Small tables with named rows and columns. After each table, cells are looked up by row and column.

Guz.tsv
	Tanom	Fid	Gerut	Naf	Mififot	Vur
Bub	5.8	-3.7	-0.3	-0.8	4.3	-3.2
Kor	-1.5	3.8	-4.2	3.3	-6.9	7.9
Zar	3.6	-5.4	-8.9	2.9	2.5	2.6
Bov	9.8	-6.9	-0.5	-2.4	7.9	-6.9
Dil	7.1	0.2	-7.1	1.1	-5.3	5.9
Vugaz	4.1	-6.8	-3.6	0.8	7.5	-3.3
Miz	-5.4	0.2	-8.0	5.8	-3.0	8.3

What is the Gerut of Bov in Guz? -0.5
What is the Mififot of Dil in Guz? -5.3
What is the Tanom of Kor in Guz? -1.5
What is the Fid of Vugaz in Guz? -6.8
What is the Tanom of Vugaz in Guz? 4.1
What is the Gerut of Miz in Guz? -8.0
What is the Vur of Kor in Guz? 7.9
What is the Fid of Dil in Guz? 0.2
What is the Gerut of Dil in Guz? -7.1
What is the Gerut of Bub in Guz? -0.3

Tig.csv
,Sug,Mok,Zoza,Nedakap,Sufus,Rof,Robek,Lonome
Vak,5.34,-2.99,4.49,-8.65,6.13,-7.71,-7.88,-2.07
Zomidok,3.00,-1.47,2.91,-7.16,6.32,0.02,-5.87,6.74
Gavori,-0.14,-2.40,3.96,-3.78,3.27,1.12,-1.25,7.43
Sinepuz,-7.77,-3.13,3.35,7.79,-4.60,8.43,8.35,4.49
Lav,3.31,-1.76,5.17,-7.04,7.05,-2.33,-6.29,0.64
Pusema,8.25,-2.26,1.34,-7.52,3.38,-8.88,-7.08,0.27
Zuzegiz,2.81,-1.27,4.47,-7.42,6.99,-3.00,-5.21,1.83
Kunetot,3.23,-6.13,6.01,-4.89,4.81,-5.76,-5.83,-1.98
Sorabu,7.67,-3.64,-1.82,-8.25,1.70,-7.43,-8.99,-7.05
Mukuf,-8.98,-2.14,3.28,9.58,-8.87,8.23,8.98,2.71
Gati,-7.39,-4.45,6.62,6.75,0.65,4.81,6.70,5.74
Lenomu,2.37,-4.34,6.24,-8.55,6.16,-5.28,-6.68,0.68
Zur,4.57,-4.92,6.21,-4.65,1.83,-7.45,-5.84,-3.48
Timuzul,5.21,-8.08,7.57,-7.00,4.46,-6.64,-6.10,-5.91

Robek of Timuzul is -6.10
Lonome of Gavori is 7.43
Nedakap of Zomidok is -7.16
Rof of Kunetot is -5.76
Mok of Sorabu is -3.64
Mok of Mukuf is -2.14
Sufus of Lav is 7.05
Zoza of Zur is 6.21
Robek of Sinepuz is 8.35
Mok of Pusema is -2.26
Sug of Gati is -7.39
Mok of Sinepuz is -3.13
Mok of Zomidok is -1.47
Mok of Zur is -4.92
Zoza of Zuzegiz is 4.47
Sufus of Gavori is 3.27
Zoza of Zomidok is 2.91
Nedakap of Zur is -4.65

Rosuz =
cols = Kas, Rivabag, Siz, Togug, Dob, Didiso, Lavu
Nir: [22, 25, 41, 29, 63, 20, 45]
Gak: [34, 44, 42, 27, 27, 39, 65]
Gaz: [26, 38, 52, 28, 23, 37, 64]
Dazonot: [48, 26, 40, 25, 41, 59, 30]
Tulus: [26, 35, 58, 38, 57, 54, 24]
Komuz: [13, 24, 38, 19, 43, 34, 41]
Sugi: [47, 31, 52, 29, 68, 17, 42]
Zukit: [25, 19, 29, 24, 37, 53, 36]
Pib: [27, 31, 41, 33, 29, 78, 20]
Kiv: [51, 19, 25, 22, 29, 66, 32]
Bevor: [43, 21, 22, 28, 43, 31, 44]

What is the Dob of Kiv in Rosuz?
29
What is the Siz of Zukit in Rosuz?
29
What is the Siz of Gak in Rosuz?
42
What is the Siz of Dazonot in Rosuz?
40
What is the Siz of Nir in Rosuz?
41
What is the Siz of Pib in Rosuz?
41
What is the Kas of Nir in Rosuz?
22
What is the Rivabag of Pib in Rosuz?
31
What is the Lavu of Pib in Rosuz?
20
What is the Dob of Sugi in Rosuz?
68
What is the Rivabag of Zukit in Rosuz?
19
What is the Lavu of Nir in Rosuz?
45
What is the Didiso of Nir in Rosuz?
20
What is the Togug of Komuz in Rosuz?
19
Row with the largest Rivabag: Gak

Ros:
|  | Zegam | Guvako |
|---|---|---|
| Bedirol | 1.6 | 5.9 |
| Totalop | 6.2 | 8.1 |
| Ronotab | 5.5 | 8.3 |
| Fod | 5.5 | 7.7 |
| Fezer | 2.0 | 7.1 |
| Baditig | 5.2 | 3.8 |
| Badab | 2.2 | 0.5 |
| Dudeb | 2.3 | 0.0 |
| Bamu | 1.7 | 5.1 |
| Pamezim | 7.9 | 5.8 |
| Lusuzo | 4.0 | 9.9 |

Zegam of Bedirol: 1.6
Zegam of Baditig: 5.2
Zegam of Lusuzo: 4.0
Zegam of Pamezim: 7.9
Guvako of Fezer: 7.1
Guvako of Dudeb: 0.0
Guvako of Fod: 7.7

Vibov =
,Ser,Zot,Pivimat,Dafep,Zulap,Val,Ziko,Velibo,Fidu
Goto,6.08,5.17,6.02,4.97,4.04,5.39,4.50,5.15,3.43
Mibom,3.83,8.23,4.33,7.55,4.58,4.95,8.50,7.23,6.12
Fulog,8.02,6.51,8.30,3.01,4.73,7.85,6.34,8.41,3.25
Res,2.97,5.35,3.36,8.63,5.62,2.44,5.26,3.54,5.97
Zem,7.67,7.72,6.86,5.06,2.97,7.64,8.44,6.96,2.51
Sime,7.99,8.05,7.67,4.81,2.76,7.56,7.65,8.85,2.54
Gevur,4.34,7.37,5.65,5.91,4.32,5.91,7.59,6.14,2.34
Fumale,3.37,7.95,3.72,7.02,6.08,4.59,8.00,4.38,5.70

What is the Fidu of Zem in Vibov? 2.51
What is the Ser of Res in Vibov? 2.97
What is the Val of Fumale in Vibov? 4.59
What is the Dafep of Zem in Vibov? 5.06
What is the Velibo of Goto in Vibov? 5.15
What is the Fidu of Mibom in Vibov? 6.12
What is the Ziko of Mibom in Vibov? 8.50
What is the Pivimat of Mibom in Vibov? 4.33
What is the Fidu of Goto in Vibov? 3.43
Row with the largest Zulap: Fumale

